Each row is where one point has got to under a steady rotation. How many steps took it there?
The counts run from 0 to 151.
[ -2.7 -11.6  10.6  14.9   9.2  19.9 -33.3 -11.9  -5.5   7.1   5.8 -24.5
  -2.5   6.3  29.3   5.0   4.2 -18.6  36.3  -9.6  -5.9  29.0 -17.9 -12.7
   4.5 -10.8   4.8   4.3  44.0  -0.9 -10.7 -27.3  10.8   3.1   5.2 -12.1
   8.4  -1.7  12.2  42.7   5.5  -6.0  -5.1  26.7  -2.5  -3.5  -0.5  13.9
 -30.9  16.0 -17.1  34.9  14.5  -8.7 -10.4  13.0  -8.1 -12.2 -12.4  -7.5
  10.1  20.9  -8.5   4.2  14.8  18.8  37.9  -9.6 -15.2   2.4  24.1  13.8]
0
[ 22.8   0.9   0.6   2.1   9.3  19.7  -4.5  -6.8 -16.5  32.6  19.1 -24.9
   4.3  21.8  10.8  32.8  -7.3  -9.0  38.9   7.4 -15.1   2.5  -4.8  -7.4
  -5.0  -6.4 -12.5   9.7 -11.6   8.4  -0.8   8.4  -7.1   6.6  10.2  30.4
  18.5 -25.5  18.5  25.2 -28.5  -6.5  -7.8  36.0  -1.6 -18.0  27.5   8.7
 -40.9   2.6  -9.8  15.8  26.0 -16.9   5.4   0.3  -8.9 -14.8 -24.8  13.2
   5.0 -10.5   1.6   7.8  27.1  -3.6  21.2  -5.2 -15.0   9.5  32.2   1.4]
10
[ 11.3 -15.3  19.4  -0.6   6.7 -34.2  19.4  -6.2  -8.3   3.2 -21.8 -43.0
  -1.8   6.1  -1.6  11.3 -11.8 -11.8  -9.0   0.9 -14.2 -27.3  -9.6   0.6
   0.0  -6.0  -0.9   0.3   4.1  -0.7 -24.2  12.5  30.4  -6.9   3.6 -17.9
  24.6 -21.5  10.8  -9.4 -11.4  16.8  43.4 -18.6   5.5  -1.8  28.4  19.5
  -3.4   2.3  19.4 -36.6 -13.7  30.5  19.4  -3.7  -5.1 -27.5 -13.8 -30.8
  -3.7   1.0 -15.2  26.8 -18.2   3.3 -14.4  -8.5  -4.4 -18.3   7.0  -6.2]
63
[-25.1  32.2 -11.7   2.1  12.1  21.5 -10.3  -5.9 -25.2  21.3  -8.2   2.1
   9.7  11.9   4.3  37.8 -11.5   5.1   3.2   9.0   6.7  -7.3 -26.5  -3.5
  26.6   3.0 -14.3  -2.1   6.4   7.3 -22.5  -1.0 -38.2   7.1  -4.6   4.5
  -8.3 -36.6 -11.0  -0.8   4.6   6.7  11.2  15.1  20.7   2.0 -16.5 -53.3
   2.3   6.5  20.1  20.9 -29.8 -19.3  -4.5  -9.9  -9.8 -12.2  -8.3  34.3
   1.8 -20.3  -7.1  17.4  -7.5   5.3  -3.3  29.3 -13.9   9.5  22.8   6.2]
108
[ 19.2  -3.4  13.0  -0.1   5.5  18.4   4.8  -9.7   0.2  25.3  21.0 -27.3
   0.6  23.4  20.3  24.6   2.0 -10.8  46.0   3.7  -5.8   1.9  -8.0 -11.2
 -16.4  -5.5 -17.0  12.0  -1.3   1.0  -9.3   0.5  -4.8  17.8  -1.5  22.3
  22.8 -16.2  25.6  24.5 -22.6 -11.7 -17.0  28.9   4.3 -11.5  22.7  17.2
 -41.5   3.6 -10.3  13.5  34.6 -18.5  -0.2   3.9 -12.8  -3.1 -20.4   2.1
   2.3 -20.5  15.5   8.8  31.0  -8.7  18.0  -6.7 -21.6  13.4  41.7  -4.0]
11
[ 17.9  -7.8  18.4  14.4  32.4 -21.4  -0.2  -4.7  -4.7  18.0 -12.7 -44.1
 -11.2  25.1  -1.7 -17.8  -0.6  23.8 -36.2   7.7 -22.3  -6.9  -3.2   2.9
  35.9  15.3 -19.7 -10.0  -6.6  -2.6  -0.9  -7.3   5.0   6.8  18.0  -1.0
  21.3 -22.1 -17.9 -20.3  -4.9  46.2  10.1  15.2 -18.9   3.0  -5.0  15.2
  19.3  18.8  29.3 -27.9 -20.8  25.2  30.8  -3.0 -18.6  -5.6  -4.3   7.5
 -19.9   9.2 -22.8 -11.4   9.0   7.7  -2.3  -3.2 -12.3  -7.8  17.6  -5.2]
51
[ -9.0  -4.4  -5.2  28.8   8.3  45.1 -39.5 -17.3 -33.4   6.7 -20.7 -10.4
   5.0   6.5  22.6   8.5  21.6 -11.0  32.5   5.2  24.7  18.8 -26.9 -10.3
  -8.9  -8.8 -26.5   3.2  21.2 -17.2 -13.4 -26.1 -21.9   4.7  17.2  -7.4
  -5.7  -1.6   1.2   6.5  29.2   9.9 -26.7  35.5   4.2  14.9 -13.9 -17.5
 -13.2   2.0   0.2   5.8  -1.9 -17.8  -9.5  -2.9 -10.9  -5.0 -24.2   3.4
  14.3  -7.8   3.3  14.2  -0.1  16.4  12.0   7.7 -23.2  11.4  35.0   0.1]
112
[  7.5 -26.7  -7.6  40.5  -0.2  -1.7   3.5 -24.9  13.4   5.6  -1.6  27.8
  -3.5   6.6   6.5 -21.2  17.0  -7.7 -13.1 -21.4 -23.7  -6.6  21.1  14.8
 -27.1   5.0 -10.0  10.4   9.3   8.8  15.4 -19.2  44.2  -2.3  -3.4  17.5
   3.6   2.4 -20.4   2.2  -6.7   9.2 -26.6 -11.8 -42.5 -44.1 -15.0   3.4
  -2.3   2.3  -9.9 -18.5  34.0 -25.5   3.7  16.0   6.3  14.7   8.4  10.6
  -7.6   4.4 -14.9 -26.5   3.0 -10.2   4.4   4.5  -7.3  10.2 -28.0  13.9]
141
[-14.7  11.3 -12.2  17.0   8.1  12.4   3.2   8.4  -9.2   9.6   0.6  15.6
  -4.3  11.1  -1.5 -21.2   2.2  37.5 -39.4   1.9  -2.1  -6.3   4.3  10.0
  32.6  23.4 -33.0 -10.5 -33.2  -0.2  32.4 -24.8 -28.9  -3.2  -6.9  19.1
 -15.5   6.1 -19.4 -18.8  18.9  19.8 -19.9  15.8 -30.0  10.1 -32.9 -12.6
  22.5  -6.5  19.9  -9.1   1.8  -2.7  23.8   4.9  -2.4  15.1   9.6  29.7
 -12.1 -21.8 -18.5 -37.8   3.4  -2.1 -13.8   0.6  14.4   8.5  -7.3  12.9]
38
[ 22.1 -41.0   2.2  18.0 -23.3 -14.0  -9.2  16.2  -3.8 -20.9 -25.9  -0.4
  -0.6  -8.0   6.5   4.1  21.4 -13.4  14.7 -11.3 -15.0  14.7   6.6   9.8
 -32.7 -27.9   1.2 -18.3  20.2  -2.5   0.1  -3.9  32.3 -33.8 -12.1 -16.5
   6.2  27.3  27.2  17.8  11.7   1.3  14.7   8.3 -22.7  -3.9  20.9  27.7
  11.3 -11.0  -1.1 -19.0  32.1  11.9 -10.7   2.6  17.8  -3.5 -26.4 -35.6
  16.9  -0.5  -9.2  14.8 -21.2   1.2  -6.0 -17.3   1.6  -7.7  -9.8   2.0]
71
[ 16.1 -31.1  -3.4  11.5 -28.4  -4.7  -6.4  12.1  -2.7 -14.3 -29.2  -8.3
   6.8  12.6  -0.1  -1.9  21.3  -5.8   7.1 -11.0  -7.2  21.1  -1.2   7.5
 -26.1 -12.5  -3.8 -24.9   7.9 -12.0   5.9  -5.9  39.7 -35.8 -27.5 -14.3
   4.8  18.1  16.1   6.9   5.1   6.0   4.2  20.0 -17.1 -10.1  18.2  26.1
   2.8  -1.2  -2.5 -20.8  36.4  22.1  -4.7  -4.7  26.6  -7.7 -31.0 -33.6
  11.4  -3.3 -15.0  12.6 -27.4 -12.0  -0.4  -5.2  -4.8   5.7   2.1  17.1]
70
[-23.0   6.6  -2.3  -7.0  24.4  12.0 -13.3  -8.8   7.5 -12.6  17.0  -0.4
 -23.0  -3.7  -6.1 -53.4 -18.4   1.7 -45.2  15.8  18.2   4.7  12.6 -18.8
  14.3  16.8  -3.1  13.4  16.4  -0.5   7.3  -5.0 -11.4  24.7 -23.3 -22.2
 -12.1   6.3 -23.8 -22.3   8.3  23.9   8.8 -16.7  -8.4   5.3 -38.8  15.9
  16.1   3.4  -0.4  -5.0 -40.7  30.6  13.3  13.0 -12.6  15.0  25.1 -17.1
 -24.9  11.5   9.3 -11.4  20.0   8.3  15.2  -4.7  -3.8  -5.6  -4.1   0.5]
45
[-16.9  20.4 -19.4  22.9  -0.9  36.3 -35.1  -2.2 -33.0  24.5 -17.0 -18.0
   8.9  27.6   4.5  19.9  -8.2  -1.4  14.4   3.9  13.5  10.4 -36.9  -1.1
  16.8   2.7 -26.2  -9.5   9.4  -9.7 -23.2  -8.9 -21.8   8.0 -13.3   1.1
  -3.4 -28.2  -8.0  -3.4  12.5  17.9 -15.8  28.1  14.9   0.7 -19.1 -36.5
 -14.2   3.9  -3.2  12.4   1.0 -20.0  -2.0  -3.3  -5.2 -10.7 -34.7  23.5
  -5.2 -12.8 -11.8  13.5  -6.7  -2.0   4.2  29.8 -16.1  16.4  35.6  14.7]
110
[-25.4  11.4 -22.6   5.7 -22.3  19.0 -10.2 -25.5 -34.1   9.7   7.9  14.8
  -7.3 -10.6  24.8  53.0 -13.0  -4.6 -12.7  14.8  50.2  -8.1   4.0 -11.4
   5.9   3.6   1.9   8.9  11.1 -19.7  -4.0 -11.6 -21.5  20.4   1.3  -3.1
  10.8 -12.9  -4.4  -0.8  -1.4  30.1  32.8 -30.4  -0.9  24.5 -16.6 -21.3
 -11.2  -1.1   0.9   4.9   1.4  -4.2  -8.2 -26.8 -11.4 -24.2  -3.8  14.9
  15.0  -2.3   6.7   2.8 -12.1  19.6   2.4   9.4 -13.0 -17.6   8.1   2.9]
118
[ 15.6   3.2  21.0 -13.9  -8.2 -20.9  -6.2  29.0  25.8   5.0  23.5  34.0
 -16.6  -4.8  12.0  -0.8  -3.6   3.2  13.3 -11.2 -37.8   8.4   3.9  17.5
 -35.8 -16.0  21.9  -9.0   1.7  23.6   5.7  21.5  -3.2  -5.0 -20.9   0.7
  -7.9  25.2  36.8   5.6   7.0 -37.3  12.2   0.6   3.7 -10.0  -8.4   9.6
  20.4  -5.6 -12.0  43.8  -5.0 -16.2 -24.0  22.5  16.9  16.8  24.9  -9.5
 -19.7  -4.2  -0.9  23.8   5.0   8.8  11.2  -9.1   8.8   4.1 -18.9 -11.0]
85
[-12.1  17.1  -6.9 -27.7 -17.0  -6.9  19.9  -4.8 -19.5   3.0  21.1   4.6
  -0.7   6.4   9.7  61.9 -18.5 -10.6   7.9   3.9  11.8  -2.3  12.0  -8.2
  11.9  -3.8  20.1   1.8  20.1   1.9   2.2 -20.8   2.1  11.3 -11.5  18.0
  31.1 -32.2   0.7  44.2 -21.9  14.7  34.7  -0.2   5.5   9.0  24.3  -6.7
 -23.6  16.2  -2.3  28.6  19.1  -7.4  -9.7 -20.7 -20.5 -22.4  -6.6  22.7
  11.1   8.0   6.1 -11.5   9.5  13.3  15.6  -1.8  -5.4  -4.6  14.5  18.0]
6
[ -2.1   6.0 -29.6  28.8  -9.0  31.6 -21.1 -22.9 -29.1  37.4  16.2  -3.0
  -1.0   5.3  19.4  46.5 -20.9   4.3  -8.5  19.9  31.1 -10.6  -2.0 -14.8
  25.5   8.1 -13.2  -7.8 -16.7 -20.2  11.9   1.1 -28.1   9.5  12.4  11.9
  10.0 -16.1   1.0  -8.6 -13.2  26.6  14.2 -21.3  -8.5  12.5  -9.4  -6.2
 -32.7   4.5  -2.0   3.7  -6.9 -14.7  17.5 -16.4  10.6 -34.0 -28.5  17.3
  25.6  -5.4  -4.8   4.7  -8.2   1.5  -4.9   8.3 -11.5 -12.4   8.3  11.0]
120
[-29.0  13.2  -3.1 -20.9  14.6   0.7  -3.8 -12.2   0.0 -19.6   6.0  -0.1
 -21.0  -4.3 -11.1 -41.9 -12.9   7.6 -45.4  14.3  26.0   9.8  22.2 -15.7
  24.4  22.5   1.8   4.1  17.5 -10.0   9.2  -9.4   4.2  18.6 -25.9 -20.2
  -2.6   3.2 -29.4 -18.8   6.4  24.0   8.7 -15.4  -6.7  12.4 -30.2   8.6
   8.7  13.7   1.8 -14.7 -36.4  28.8  20.5  -1.5 -10.7   9.5  20.6  -6.4
 -20.0  18.9  11.7 -17.8   6.6   9.1  10.5  -4.8   4.2  -9.1   1.3  10.1]
46
[  5.0  -3.4   2.2  -5.2  -4.1  -6.0  45.2 -11.5  15.4  -0.8 -18.8 -20.2
  19.2   0.4  11.1  11.4  12.4 -12.4  -8.0   5.6  -5.5  -6.0  -5.5  -3.4
   2.0  -2.1  14.3  -9.1  12.7   8.4 -24.0   7.8   4.0 -29.2 -23.6 -13.5
  -0.6 -21.8  29.5 -12.9 -24.0   7.5  38.8  -5.7 -13.5 -19.7  10.7  -1.2
  -6.8 -10.3  17.7 -41.5   3.2  25.7  10.4  -5.0  30.6 -12.7  -4.0 -31.7
  16.7 -28.0 -14.2  25.4 -25.2 -18.3  -5.8  21.9  -5.8  16.0  16.2   7.9]
66
[ 15.2 -13.4  31.5  17.0  31.0 -17.1  12.4 -26.5  16.6   7.4 -18.1 -44.5
  -8.8  19.6  19.8 -20.2  14.9   2.0 -23.1   8.7 -20.6   4.2 -13.9  -2.3
  16.0   5.0  -8.5   2.6  25.6  -5.1 -26.7  -5.2  -2.4  11.8   2.3 -13.8
  15.4 -19.7  -0.9 -27.8  -1.6  41.3   6.2  12.6 -14.2  -3.6 -10.6  13.0
  18.4  13.2  15.2 -44.7  -9.7  27.4  21.8  13.7 -11.0   6.1  10.3  -9.6
 -19.3   0.8 -18.1   5.3  13.0   8.9   9.3  12.3 -18.5  11.6  33.8 -24.1]
53
[  4.1  10.8  23.5 -23.9   7.0 -14.7  -6.7  35.4  -2.9  19.9  14.7  -7.8
  -4.0   8.7 -25.5   9.9  13.7  29.7  23.6 -16.5 -17.2 -14.9   2.7  18.7
  16.7  -0.8   3.6 -22.4 -20.4   1.4  20.7  -0.4   4.8   0.5  11.5   7.3
   9.3   5.5   0.3  15.7   5.8 -49.3 -18.1  36.3  37.8   5.5  17.1  11.2
   2.5  17.9   6.2  35.9 -26.6 -20.1   9.1  -0.4  -6.8   4.3   0.8  19.0
 -20.3  16.9  16.1   2.1  -4.0   0.5 -15.2  -6.8  25.0  -7.4 -10.5  -3.5]
92
[-12.6  21.9  -9.8 -15.5  -6.8  -1.9  -6.8  21.7  16.1   9.0  17.9  34.3
  -7.4 -15.9 -29.0  18.1   8.0  16.0  -2.9 -23.7  10.3   8.5  38.9   5.7
  15.6 -11.2  40.7 -19.5  15.2   8.8  25.1   4.9   2.2 -14.4  -6.2 -20.3
  -8.6  -2.0   4.8  25.6  -5.9 -52.3 -10.6  13.7  10.3 -12.0   2.5   7.6
  -3.4  12.6 -16.0  25.6 -19.1 -22.2  -6.6   3.3  13.5  11.8   1.9  24.7
  -1.4  20.6  19.6  12.9  -7.5  -6.5  -2.3   6.0  29.5  -3.4 -31.5  -9.3]
89
[ 12.1  -3.1   3.5   1.9 -16.8 -11.5   5.1  38.1  11.0  24.6   2.8  -0.1
   4.0   7.4 -10.9   9.3  17.1  22.0   9.2 -14.3 -12.3   2.2   4.8  18.5
  16.9  -6.0  12.2 -44.1 -34.4   6.3  30.6   4.3   3.1 -37.0 -23.1  11.5
   1.3  11.1  38.5  15.1  -9.1 -43.3  -1.9  25.7   0.0 -12.0  24.5  24.2
  -9.3  -5.1  -3.0  17.1  19.3  -5.8  11.4   4.7  40.5  -4.0 -23.6  -7.8
   4.5  -1.6  -4.1   6.3 -21.8 -25.7  -6.5 -12.0  29.7   1.3  -6.6  23.5]
80
[ 15.5 -23.6 -19.1  30.2  -6.8  15.9 -16.5 -38.5 -11.0  28.7  25.6  21.1
 -11.7  -8.8   4.8  18.0  -6.9  -8.6 -21.7   6.4  18.1 -14.5  42.7   0.5
 -13.1  17.8  -4.6   9.3 -13.6 -16.0  29.9   1.5  21.4   6.5  25.1  14.5
   8.9   6.0  -5.7  -5.8 -21.8  12.7  -3.7 -40.2 -30.5 -26.1  -5.4  18.2
 -29.8   4.7 -18.2 -15.8  -1.8 -16.1   8.3  -9.2  13.0 -15.8  -7.6   5.2
  14.2  13.1   4.7 -18.5   3.6   2.0   1.9  -0.6 -10.7 -23.7 -34.0   2.1]
131
[ 20.0 -30.0   0.4   6.6  12.8 -18.3  -4.4  -2.8 -24.5 -19.3 -18.8 -19.7
   1.8  -5.5 -13.5  10.1   4.6 -13.8 -27.5   1.3 -19.3  -4.7  19.9  -0.8
   0.6  -8.6  -5.3  -6.3  16.2  -5.2  -4.8  -0.8  40.7 -21.8  29.4 -18.3
  13.4 -10.1   0.2   0.7  -8.2  30.6  41.8  -8.0 -12.7  -8.0  29.4  14.0
  10.2   4.0  24.6 -32.0 -29.6  34.6  17.6 -19.7  -3.1 -19.5 -18.8 -20.0
  17.0  14.5  -5.0   5.6 -22.7  10.6  -9.0 -13.7 -10.0 -24.5  -6.9  -0.2]
61
[  6.5   8.0 -12.0   5.5   1.4  13.4   4.3  -9.9 -20.6  28.2  20.6  -1.2
   8.3  16.9   3.9  61.5  -9.8  -7.6  11.9   3.0  -8.8  -6.5  15.7  -9.9
  16.9  -5.0   6.8  -4.0   5.2  12.5   7.7  -7.0  -6.4  -1.8  20.7  32.1
  18.6 -40.8  19.6  37.6 -30.1   6.3  16.9  20.5  -5.7 -16.1  21.1  -4.0
 -31.6  11.6  -1.2  16.1  21.0 -17.0   5.3 -21.2 -12.7 -20.8 -23.6  31.6
  25.6 -13.7   0.5  -2.3   9.4   1.8  11.5   2.3  -6.9   0.6  21.1   6.2]
8
[-27.8   9.0   2.1 -10.8  13.5 -14.1  42.3  17.8  -5.4  -1.8   6.7  12.5
  14.9  -6.1  -8.6 -15.7 -12.8   2.6 -32.0  -8.0 -23.2 -31.5   4.5  -0.4
  37.7  11.9  -5.4  14.4 -16.1  31.4  11.8 -26.4  20.0 -20.5 -20.0  14.7
  -3.4 -18.7 -13.4  15.5  -9.6  -1.8  21.6  -4.2 -19.6 -23.0  -0.3 -10.7
   9.9  -5.2  27.1  -5.0  -2.8  -0.4  19.7  -1.5   2.9   6.5  30.9   8.0
   2.0  -5.1 -21.1 -41.0  -7.1 -13.5 -13.4  -2.9   7.1   5.2 -16.7  42.0]
149
[-28.5  28.5   2.8 -12.8   5.1   9.4   6.6  -1.8 -25.5  13.9  -9.3  10.3
   6.2   1.1   6.8  48.6  -4.4  -0.7   9.0   9.1  13.5 -15.4 -22.6  -2.0
  14.9  -1.4   2.0   4.9  17.6   8.3 -30.1 -12.1 -36.4  12.2  -1.7   2.9
  -5.5 -30.0 -11.9  -5.1  10.2   5.2  12.5  10.7  23.2  14.3 -14.7 -53.5
   3.4  10.1  22.7  16.6 -27.8 -25.5 -10.2 -16.3 -18.4 -15.0   8.6  29.7
  -2.1 -18.0  -0.2  11.2 -11.1  15.7  -9.5  30.2 -10.9   2.6  17.8  -7.1]
107
[ -1.1  24.9  24.1 -15.6  16.8 -12.6   7.3  12.1  10.8   8.0  10.9  26.5
   3.9  18.5   2.8  19.2  17.0   8.3  21.0  -9.1 -35.5   0.1 -10.5  22.8
  -1.6  -8.4   7.6  -5.8  12.7  21.4 -15.2   9.6 -29.9   3.4 -13.3  15.1
 -11.4 -10.4   4.4   1.9  10.0 -21.8  -6.1  27.9  24.4 -10.4 -15.6 -34.4
  23.0   6.2   9.0  30.6 -24.3 -28.7 -23.1   7.4  -2.7  21.0  25.7  28.5
 -23.5 -18.3  -6.1  12.4   9.6   2.7  -3.2  23.3  -3.9  26.7   7.2 -22.1]
96
[ -3.2  -6.4 -35.9  36.9 -26.4  12.0 -21.4   6.4 -14.7  -0.6  -9.0  36.3
 -16.3  -7.5  -7.9 -20.3 -10.9   1.7  -0.2  -6.4  14.2  -7.7   9.0   2.0
 -36.8  -7.5 -34.6  20.6 -12.8  -0.6  25.1  -9.2  19.7  21.1  -9.7  14.5
   0.0  17.8 -18.2  -4.8  31.9  -2.5 -37.1  -6.6 -26.1  -7.4 -15.2   1.1
  12.7 -14.1 -12.6  -4.5  32.7 -31.7  10.1  18.8 -20.3  19.6  -3.9  24.4
 -10.6 -18.6   5.7  -8.3  12.6  -4.6  -8.2  -7.9   4.4  -4.2 -21.6   3.9]
29
[-12.5  29.8  -8.7  -5.4   3.5  13.1 -25.3  14.9  -1.3   7.5   7.9  24.4
   1.2  22.9 -17.9   1.1  -1.2  -0.3  17.8  -9.8 -15.2  14.9  -6.5  13.0
  -3.8  -3.5   5.4 -15.9  26.9  13.7 -12.8  12.5  -4.2  14.2 -33.1   4.7
 -18.1 -16.0 -13.4  -1.0   9.6 -11.4 -20.0  27.7  32.3 -21.8 -18.0 -39.1
  10.0  17.1 -10.7  41.9 -20.5 -32.4 -22.5  17.9  -1.9  14.5   1.7  31.5
 -34.4  -3.1   4.5  18.8   9.7  -3.9   9.2  26.8  -5.9  23.7  10.5  -1.9]
98
[  2.3   1.1  -1.5  38.7  16.4   1.0 -20.6   1.9  -2.6  12.2 -12.6  -6.2
 -22.4  14.3   3.7 -41.6   4.0  30.4 -27.4  -5.7  -9.2   3.3  -9.4  14.1
  13.6  11.8 -37.8   0.2 -22.1  -3.4  21.3 -20.1  -7.4  18.3  -6.8  11.0
   5.7  12.3 -13.9 -20.2  24.0  23.4 -28.5  17.0 -36.2  13.9 -29.0   2.6
  32.0   3.4   9.7  -9.8  14.5  -3.1  27.1  20.5 -17.7  20.4   2.7  21.3
 -27.5  -1.8 -28.3 -20.1  16.0   4.9   1.2  -3.2   5.9   5.8  -1.9   3.8]
40
[-12.6   5.2   4.0   4.8  35.7  12.4 -13.5 -15.6   6.0  -7.8  15.2   5.5
 -25.7  -8.9   6.7 -54.0 -17.3  -2.3 -38.8  12.0  12.4  11.3   6.6 -15.5
   2.6  12.2  -7.0  16.6  13.7   0.7   3.8   6.8 -17.2  19.7  -7.4 -22.3
 -12.1   7.4 -12.0 -20.1  18.1  18.4   4.6  -9.7 -18.8   4.7 -36.6  13.4
  17.3  -0.2   2.3  -3.6 -46.7  22.2  14.5  18.2  -8.6  19.6  31.3 -17.5
 -17.9   6.2   2.6  -8.7  26.5  17.0  17.0  -4.4  -6.2   3.0  -0.9 -11.4]
44
[ -6.4   6.4   7.6  -6.2  -5.4  11.2  41.0   0.1  -5.7  16.5   4.0  -2.7
   6.1  -6.4   2.6   0.9  -0.5  -5.5  31.5   0.4  22.7 -39.0  -5.4  -6.0
 -29.2   4.5 -28.3  36.8 -38.8   1.7   0.1   2.0 -17.4  29.3 -15.6  24.3
  12.5   0.1   7.3 -15.9   0.3 -33.1 -29.4  -1.2  12.0  -3.0  11.7  -1.7
 -29.3 -20.4  -0.2 -16.9  24.8 -22.6  21.3  11.9  -7.7   1.0   9.3   6.4
 -12.7 -36.3  30.2  -2.4  19.7 -22.6 -21.2   2.0   2.2  16.1  17.2   0.3]
23
[ -7.1 -13.1  19.5 -16.0  15.8  18.8 -10.2 -10.2  -9.5  -6.0  25.4  -7.6
  -3.0 -15.1  35.7  16.5  -0.3 -26.4  20.1   1.2  -0.1  12.1  -5.5 -19.9
  -8.3 -12.0  13.1  16.3  45.4   3.9 -15.2 -16.2   2.8   3.8  11.4 -15.0
   2.4  14.9  18.0  47.0   2.6  -5.4  20.4  18.8   6.5   8.2   7.7  12.7
 -30.0   7.2  -9.1  42.2 -13.2   2.0 -17.3 -11.2  -6.3  -7.9   7.2 -21.8
  21.0  20.5  10.4  -7.2  17.6  30.4  29.1 -19.8 -14.5  -1.8  16.8   7.3]
2
